Each path below is one point turned by a fixed rotation once a step. After each direction that follows a path, write how fast that rotation turns it, in degrees each step (0 if it stays still).
Each turn is a multiple of 5 degrees from 10 to 175, or 0.
Each row of a path follows its step; steps can be skipped.
Rotation 1:
step 0: [  1.8  -6.4   3.7  -2.5 -15.8  31.8 -23.7 -14.0  27.7  -0.2  -0.6 -30.5
   3.7 -31.8  53.0  -4.6   6.7   4.0  -3.4  46.3  -9.5   9.6 -16.8  22.0
  -6.5  -8.2 -17.1  -0.5  -6.7   0.3 -11.1   2.2  -5.8]
step 1: [-11.6  21.4  -0.4 -23.7  27.7  24.5 -19.4 -17.4 -32.3   8.5 -13.5  22.0
  32.8  19.6  -8.3 -10.9  -4.2  34.4   6.0   3.1 -15.6  37.4  16.7 -16.5
 -16.3 -17.8   0.0  -8.0 -14.1   0.4  -4.5  16.4 -17.8]
step 2: [ -6.2  -5.6  16.7 -22.6  12.1 -20.4   7.6  10.4  -6.7  29.7   2.8  -3.8
 -44.0  15.5  -8.1 -24.0   4.3  14.4   0.1   1.6  19.0 -14.6  36.8 -11.9
  17.5  -5.9  -9.3  34.4  36.1 -11.7  19.3  23.5   3.7]
step 3: [-14.7 -37.5  -8.0 -26.1 -20.8  -0.4 -21.4   7.2  30.0  36.1  17.7   5.6
   3.5  -8.0 -14.9  28.9  -8.6 -43.8  -0.2  11.6  -6.5  -6.2  -8.6   9.4
   0.2 -15.5 -29.3   9.1 -13.4   0.2  -9.0 -16.6  24.3]
step 4: [-20.6  11.9 -12.7  11.8  19.4  -0.1  -6.5 -27.7  -9.9  -1.8 -41.3  17.3
   1.2   8.1  -9.0  18.7   4.4  12.7  32.9 -20.9   0.4  -8.8 -26.6  36.0
  -1.4  -8.0  -6.9   3.5 -14.7  33.4   1.9 -30.6 -22.3]
step 5: [ -2.2  15.7   1.1   4.0  38.2  -3.8  67.2   7.8 -13.0   5.6 -11.4   3.2
  -4.8 -11.2  44.7 -28.0   9.1 -21.9 -12.1   4.7  -3.6   4.4   6.7   9.0
  -8.2  -5.1  -5.0   0.8  16.1   0.9  26.3  -7.5   7.0]
step 6: [  8.2  -1.8  42.6   3.0 -15.9  19.1 -11.0  19.3 -20.0  29.4  33.9  -2.7
  35.7  -7.1   1.9   1.0 -14.4 -18.3 -11.3  -9.8   0.8  24.1 -11.0  16.4
  22.2  13.3  -0.6  -2.8  -1.7 -46.3   4.8 -15.0 -13.3]
step 7: [-26.5  31.8  24.1  26.5  -2.0   7.5 -31.6  -9.1   2.2   8.4  18.3  20.0
   1.8 -26.6 -18.1   1.9   1.2  44.7  24.4   1.8  -4.6 -24.4   2.6  -0.5
  -1.2  14.6  20.4   9.1   1.5  21.0  -1.1  -3.6  35.7]
step 8: [ -5.6  -4.2 -24.7   2.6  -3.4 -16.7  -1.7 -18.4 -11.8  -4.4  13.8  40.7
 -20.4 -15.9  35.4   3.4   7.5 -27.9  11.9  16.0 -13.5 -32.9  11.6 -27.9
 -42.4  -4.7  -0.5   2.9  10.7 -14.9   8.4  19.2 -19.2]
step 9: [-16.2   4.0  22.2 -42.3   0.9  -2.6  -2.5  -6.0   4.7 -15.3  -1.9 -31.4
  -6.9   2.4  15.6  20.2   1.0   6.4 -15.6  21.2  -1.7 -12.8   0.5  31.8
   3.5   2.0 -18.1  -9.0 -19.0 -39.4 -28.3  -2.2 -43.9]
step 10: [ -8.7   2.6  -2.1 -17.0  33.5  19.6 -11.9  30.4  -2.1  -0.1 -33.7   5.3
  17.9 -10.5 -25.2  11.9  -4.7  18.7  -4.0  37.2 -29.8  22.2  18.0  18.1
  13.3   5.8  17.2  14.3  -0.8  25.6  14.9  22.3  12.6]
step 11: [ 21.1  -9.5   7.6   7.1 -15.1  -4.0 -25.8 -17.0 -20.8  26.6   1.4  14.5
 -22.7  13.2  25.6 -23.9   7.8 -18.6  10.7  17.9  26.9  22.2  -6.8   2.6
   9.8 -32.5  -4.5  35.5   8.1  18.0  30.2  25.9   0.3]
Directions:
[  6.1  -1.1  13.5   6.2   1.2   7.1  -6.6   5.5  -5.2   4.6   0.2  -2.8
   1.6  -7.5   5.1 -10.4  -5.1   5.9   6.2 -12.0   5.0  14.8   7.1  -8.3
  -8.8  -6.3  -1.1   5.8   2.5  -3.1  -6.5   2.6   7.4]
70
[-3.8 -1.4 11.4 -6.5 -4.7 -1.8 11.0 10.5  1.5  8.1 -8.6 -9.3  9.4  0.3
 -7.0  6.0 -2.1 -4.1 -8.6 -4.6  0.6 -8.6  8.6  0.5  4.5 -1.5 11.3  3.3
  9.1 -9.0 -4.9  6.1 -3.4]
100
[-10.4   9.5   1.3   0.9   6.6   1.4  -2.2   4.8   1.7 -17.9  -3.2   6.4
   5.7   6.2  -9.4  -6.1  -9.4   3.4  10.2  -4.7  -4.1  -2.7   4.0   4.4
   1.0  -0.5  -1.2   0.7  16.0   9.7   2.7   4.5   0.2]
125
[ -1.8  -7.3  -0.8  -0.2   5.8   1.0   2.3   3.7  -4.7  -6.6 -11.9  -3.6
   0.7  -1.6  16.9   4.7   6.1   5.0  -8.1  -3.1 -14.5   5.3  -2.3   2.7
  -2.2   2.0  -6.0  -4.0   9.4   5.2 -12.7  -8.2  -9.0]
80
[ 12.1   7.8  -0.1  -9.9  -6.4  -8.9  -5.6   7.7   1.5  12.2  -0.1  -2.3
  -2.3   3.9   7.2   0.0  -9.7   0.5  10.6  -0.2  -6.1  -6.3 -12.6   2.1
  -8.1   1.2   8.4  -5.3   5.3  10.4  -3.5  -0.1   1.8]
90
[  1.6  -8.7   2.3  -1.7  -7.6   7.6   6.2   6.5   2.1  -3.5   1.0  18.6
   7.4   0.9   2.0  -7.1  -8.7  -7.6  -3.3  14.3   3.8  -0.7  -6.8 -10.1
   0.1  -9.5   0.8   3.8   0.3   3.5  -7.5  -5.5  -6.4]
140
[ -5.6  -6.3   0.6  -3.3   2.1   5.3  -8.1   3.4  14.7  -3.3   5.6  -7.4
   5.3   0.9   5.1  -3.8  -9.9  -3.0   0.0  -5.4  -3.7  -2.2 -15.6   4.9
   6.8  -0.1 -10.6  -4.3  -2.6 -16.7  -3.1   5.7   3.4]
120
[  4.9   0.8  -5.0  -2.3   9.6  -4.1   2.0  11.4   4.3   7.4  -2.0   1.2
  10.2   4.9  -3.3   1.0  17.3  -3.3   6.6  -7.4  12.7  -0.7  -4.9  -0.1
   5.2  -9.5 -12.1   1.0   4.0   3.8   1.2  -9.6   3.0]
40
Rotation 2:
step 0: [-25.4  -1.8  22.7  30.8   5.7 -21.8  19.3  -7.0 -26.5   0.3  29.0   0.3
  -7.8  17.5   4.0  -7.6  28.2 -11.5  27.4  20.5  -3.4 -34.4 -21.2  -1.5
 -25.2 -12.1  45.8  26.1  -3.5   2.6  11.7  -7.4  11.8]
step 1: [-14.0 -21.5   7.2  27.8 -42.8 -15.0 -14.3  19.7  17.3 -25.4   1.6 -19.6
 -16.0  16.2   7.8  10.5   4.2   7.1 -12.5 -14.0 -48.5  -9.7 -32.8 -11.9
 -27.6 -34.2  -4.1  -8.8   2.6  -1.4  12.5  -8.4  10.9]
step 2: [ -8.8 -15.0  -3.9 -13.8 -17.7 -27.5   1.6   0.9 -38.4   5.7  -3.2  -8.9
 -31.3  32.4   5.0 -14.8  24.5   9.0  -1.1 -16.7  -7.3 -15.0 -40.7  11.9
   5.5   4.9  25.4 -17.6   7.2   1.1 -25.0  47.2  16.0]
step 3: [-14.1 -15.1 -14.5   4.8 -26.9 -39.3   5.5 -31.6  -7.1  -4.7  -7.9 -15.9
 -13.5  18.1 -41.3  -2.4   7.6   0.1  14.5 -14.7 -36.6 -19.1 -10.9 -30.4
  14.5   5.7  14.7   3.2 -15.2   7.5  -3.8 -31.2 -34.3]
step 4: [-15.8   6.2  20.8  22.0 -25.8 -27.9  -3.5 -31.2 -41.6  -2.5   7.9   8.1
   2.0  45.4   2.5   2.2 -12.0 -10.7 -39.4   2.8  -2.0  -5.4  -8.4 -11.5
  -9.9 -22.7 -13.5  24.8 -27.3   1.8 -24.8  12.1  10.1]
step 5: [-14.6  -8.7   6.7  -5.8 -30.3 -24.1  28.7 -13.0  11.0   4.8   2.1   2.7
 -15.6  -4.2 -11.9  49.7  18.3  -4.0   3.0   4.0 -15.5 -10.8 -13.3  -5.5
 -45.9  -0.2  35.6  16.4  -0.4  31.2 -30.6  -5.0  18.7]
step 6: [-41.9  -0.7 -42.0  21.4 -15.8  -5.0  -5.2  29.4 -19.3 -39.1  23.0 -21.4
  -5.7   6.2 -13.1   1.6   5.2  15.6 -25.1 -15.7  -6.6 -23.5 -10.9 -31.4
 -10.4   0.4   4.4  12.1 -12.1   1.0 -23.3  11.6  24.8]
step 7: [  8.4  18.8 -32.9 -15.1 -42.6   6.0 -18.7 -11.3 -16.9   6.3  -3.0  -3.5
 -11.1  42.7 -14.4  14.6   4.7  -9.7   1.9 -26.2 -12.0   2.9 -30.8  -5.2
 -21.0   5.4  12.7  21.7  22.2  28.2  -2.1  32.5 -25.1]
step 8: [  3.0  39.7 -16.4 -14.2  -9.7 -48.9  -7.5  11.9 -33.4  -8.2  11.8  16.1
  21.7  17.2 -33.6   0.4  15.6 -16.1   1.8   0.3 -19.3 -22.3  -5.9  -7.5
 -15.4  16.8  11.0  -7.5 -40.9   3.2 -10.4 -18.8   3.8]
step 9: [-27.5  16.0  -6.5  41.3 -40.4 -19.1  -1.5 -26.9   3.5  10.0  26.9  -2.8
  32.1  25.6  -3.3 -11.8   8.6 -20.3  13.2  -0.8   3.8  -7.1 -16.6   4.8
 -26.6  -5.8  -1.5  35.2  17.6  15.3   7.1 -15.4  27.7]
step 10: [ 17.3   5.4   5.8  -0.1 -29.7 -17.5   6.7  39.7 -10.8 -13.0 -15.0  -8.0
   9.2  -2.4 -21.6  -1.5   4.8  12.3 -17.5  -1.7  -4.9   7.0 -50.6   8.3
 -52.7 -27.6  20.9   9.0  -4.1   6.1 -14.4 -10.4  23.2]
step 11: [ -9.8  -8.7 -11.2  -7.3   5.5  -3.9 -20.0   8.7 -24.2 -15.3  18.0 -19.3
 -13.1  33.5  -1.1 -27.1  24.9  24.1  31.0 -10.7 -12.4 -42.1 -17.5  -3.5
 -10.3   7.6  35.8  18.9  15.9  27.5   2.1  -7.0  28.0]
Directions:
[-13.3   0.0   7.0 -12.6  12.7  -0.8   8.3  10.3  -5.9  -1.2   2.5   4.4
  -4.2   2.3 -14.1   6.5   1.2  -7.2   6.4  -4.1  -0.9   3.6  -0.8   2.9
   4.7   0.5  10.2  -2.8   3.7   0.0   0.1 -13.3   1.8]
135
[  0.7   4.6  18.1  -3.1   2.4 -12.3   8.7  -7.2   4.9 -10.1   7.3   0.8
   6.9   2.6   2.0  -3.9  -2.0  -7.4   2.0  -4.5   2.4   4.9   1.9  -4.1
  -3.6  10.6  -5.5   7.6  -9.9   3.3   8.2   5.1  -8.0]
80
[  0.0 -16.0  13.3  -3.2  -5.5  -0.9   7.8  -7.9   0.7   1.0  -2.1   0.0
  -4.1   4.7   2.5  -9.2   3.6  16.7  -6.8  -9.4  -4.1  -3.3   6.2   7.0
   9.3  -7.0   2.8  -1.9  -3.8   1.8  -5.3  -6.5  -1.6]
35
[ -3.6 -15.6  -1.4   4.7   0.1   0.1  -3.3   8.3  -4.4  -0.8  -3.0  -6.2
   4.1   2.8  -3.8 -10.0  -5.9  -6.5  -0.1   3.0  10.0  -0.9   6.0   3.7
 -13.4   5.1   3.9  -0.4   3.6  -0.4  -9.6  -1.1 -19.5]
100
[ -2.3  -0.5  -8.9  -3.7 -13.9  -4.2  -3.5  -0.2  -3.1   1.5  -3.5   5.6
   7.3   6.0   1.7  -1.4   6.4 -10.6   2.7  -7.4  -0.7   1.0  -2.7   7.3
  16.7   9.9  -4.0 -16.0  -2.9  -4.4   4.2   1.2  -8.2]
70
[ 14.0  -0.2  -4.2  -4.0  10.0   4.1   0.5  -6.1  -2.7   5.5   8.4   1.3
   0.8  16.3  -7.8   5.9   2.5  -1.1  -4.2   8.9   3.5 -13.8  -1.1  -2.9
   4.3  -6.6  -5.0   0.8  -5.5   1.0   5.3  -5.5 -12.7]
85
[ -0.2  -3.1 -10.2   6.3   5.5  -8.2   7.3  -1.1  -2.8  -2.0   2.5  -0.1
   3.0 -13.5   2.3  -4.1   8.4   5.8  13.2   6.1  -0.9 -14.5   9.3  -6.5
   4.3   9.2   8.8  -2.9  -7.2   7.7   1.8  -4.0   1.2]
130
Rotation 3:
step 0: [-20.9 -32.8   2.5 -41.3 -15.5  16.5  -3.2 -21.6 -10.6  19.1  18.1 -38.9
 -11.4   8.1  16.2   9.2  -5.6   3.1   3.4  -3.0 -20.1  28.9   1.4  36.8
   1.3  13.8  17.7  -2.4  24.0  29.4  -6.1  -2.9  16.1]
step 1: [  2.7  -5.3 -47.9 -17.5   3.7  11.2  -5.3 -18.7 -33.5  21.5  -9.2 -19.0
  -3.6 -38.2   5.6   1.7   9.1  18.2  10.2 -14.3  26.1 -27.2   4.2 -20.2
  -5.5  22.6  -1.9  -6.4 -14.5 -23.1  34.9   2.4 -19.5]
step 2: [ 31.4  17.1   2.3  23.6   5.7  15.3  19.1 -10.3  24.4  12.2  19.4  -5.0
  -9.7 -17.5   4.3  17.6 -22.6  -0.2   6.9 -36.5 -24.3  22.7  21.5  12.0
  -3.0  24.0   3.4  22.4 -37.7   2.5   0.8  -4.2  39.7]
step 3: [  3.4  10.0  -4.5  31.0   6.6 -24.0  10.2 -31.4 -33.7 -29.5  15.3  -7.6
   1.8   3.5   3.0 -15.5   7.4 -17.8   3.1   2.4   4.2  35.7  -2.3 -24.1
   2.7  -9.3 -33.1  -4.0  12.1  11.7  49.1  19.1  -6.0]
step 4: [-20.4 -45.0  -5.7  -6.0   7.6  14.4  18.7  25.5  -3.8 -21.3  19.1   3.8
   7.5  21.9  15.1 -24.8  -0.9  25.3 -16.3 -31.0  12.9  30.5  12.9  38.5
   8.9  11.3  15.6 -18.9  -9.6   6.5  -5.0  19.9  13.3]
step 5: [ 16.8 -37.7  -6.3   8.8 -16.8  -1.1 -21.6   1.1  -3.0  16.3 -24.7   2.5
   7.2 -31.8  -0.7 -23.2  -3.7 -18.9   6.4  34.2  11.5   5.4  -3.7 -22.8
  17.4  25.3   0.6  -3.3 -25.4 -25.8   9.0  44.6 -19.8]
step 6: [ 16.1 -14.7 -19.1  20.6  31.1   3.0  -1.3  -3.2  50.8  26.2 -17.1 -17.4
 -13.3  19.1 -16.6  -0.5 -29.7  18.7 -31.0 -11.7 -13.1  17.1   4.8  -9.1
  25.1   8.1 -25.2   8.7   7.2   9.3 -11.6 -13.0  20.3]
step 7: [ -2.7 -11.9  14.3   1.7  -1.0 -35.6 -27.5 -18.1  -4.9  11.5  18.9  -4.3
  -3.6  14.3 -16.3   0.6   5.5   5.9  30.4 -11.1  -5.8  23.6 -24.4 -47.9
 -34.9   8.9  -9.4 -45.2  16.4   8.4   5.4  11.9  -2.1]
step 8: [-31.6  -7.8   1.7 -29.0   7.7 -17.5 -17.4  -3.1  12.6  -6.5  21.9  -0.8
  21.5  -6.8 -27.6  -8.5  14.7  27.6 -24.6 -35.0 -20.8 -17.6  22.6  30.4
  27.6   6.7  -9.7 -19.4 -35.9   5.0   5.3  -1.3  -5.5]
step 9: [ -1.5   2.8   3.1 -27.7 -41.2  -6.1  19.3 -27.9   5.7  11.9   7.2 -10.0
  12.5 -33.6  -5.8  14.1  -0.7 -10.8 -15.1  28.7 -20.7  26.3  21.9 -17.2
 -12.1  33.0  12.7  11.5  18.0 -19.4  -5.1  31.1 -15.0]
step 10: [ 15.0   8.2 -13.0 -16.2  18.2  -1.0  -1.3  -0.4   5.0  -3.8  21.2 -46.6
 -33.2 -10.0  -1.6  -1.5 -28.7  33.2 -37.2 -13.9  26.8   9.9 -18.0  -1.2
  15.4   4.6  -1.1  28.2   5.7   2.9  25.1 -27.1 -13.9]
step 11: [  1.4 -16.8  17.6  18.2   1.9   4.0  -7.9 -13.8  13.8  -4.9  19.7 -22.9
   3.1 -11.0  50.4   0.6  21.9 -19.6  31.5 -31.0   3.5   9.6   5.2 -16.5
 -44.9  38.9   3.0  -7.2  -8.7   9.3   3.4 -12.1 -13.1]
Directions:
[ 11.6 -18.8   5.2  -5.5   8.3   3.3  -2.4  -8.6  -3.5  -4.6   3.6  -2.8
   4.2  -2.8  -6.8  12.1   5.7   2.6  -8.6   4.4   5.4   8.6   7.1  -1.3
  -6.6   2.8  -8.1  -2.8  -7.2  -2.6   4.4  -3.7   5.5]
0
[  2.2  -5.1  -8.1  10.7  -0.1  -2.6   5.4   5.3  -3.7  -7.9 -10.7   6.2
   4.0   4.8   2.3  -1.8  -3.4  -3.3   9.7  -0.8  11.4   3.3  -5.1   7.6
   2.9   6.0  -7.4   4.4  -2.3   0.0   6.4   9.7  18.9]
35
[-6.9  4.6  0.9 12.8 12.1  7.6  8.3  7.0 -3.6  2.3 -5.5 -4.5 16.7 -2.0
 -3.1  3.5  4.0 13.2 -7.1 -0.5 -1.9 -2.1 -0.6  1.8 -0.4 12.2 -2.3  1.4
  1.8  9.9 -4.8 -3.7 -5.7]
160
[ -8.6  -9.9   3.6   0.4   5.7  -4.9 -13.0 -13.0 -10.6  -4.9   2.8   2.3
  -0.8   3.3   6.9 -12.0   5.9   3.5   0.5  -9.7   6.7  -1.4  -7.0   4.1
  -5.9   0.4   5.7   2.0   8.7  10.7  -6.3  -4.5   2.3]
100
[ 14.5  10.0   2.2   5.8  10.8   6.6  -0.1  -2.6  13.0  -8.2   4.1  -3.1
  -8.6  -6.9 -13.3  -8.3  -0.2  -5.6   3.3  -4.5   2.4   1.0  -9.8  -1.0
  -8.3   3.4  -4.9   2.4   8.6   2.1  -2.2  -1.3   0.8]
90
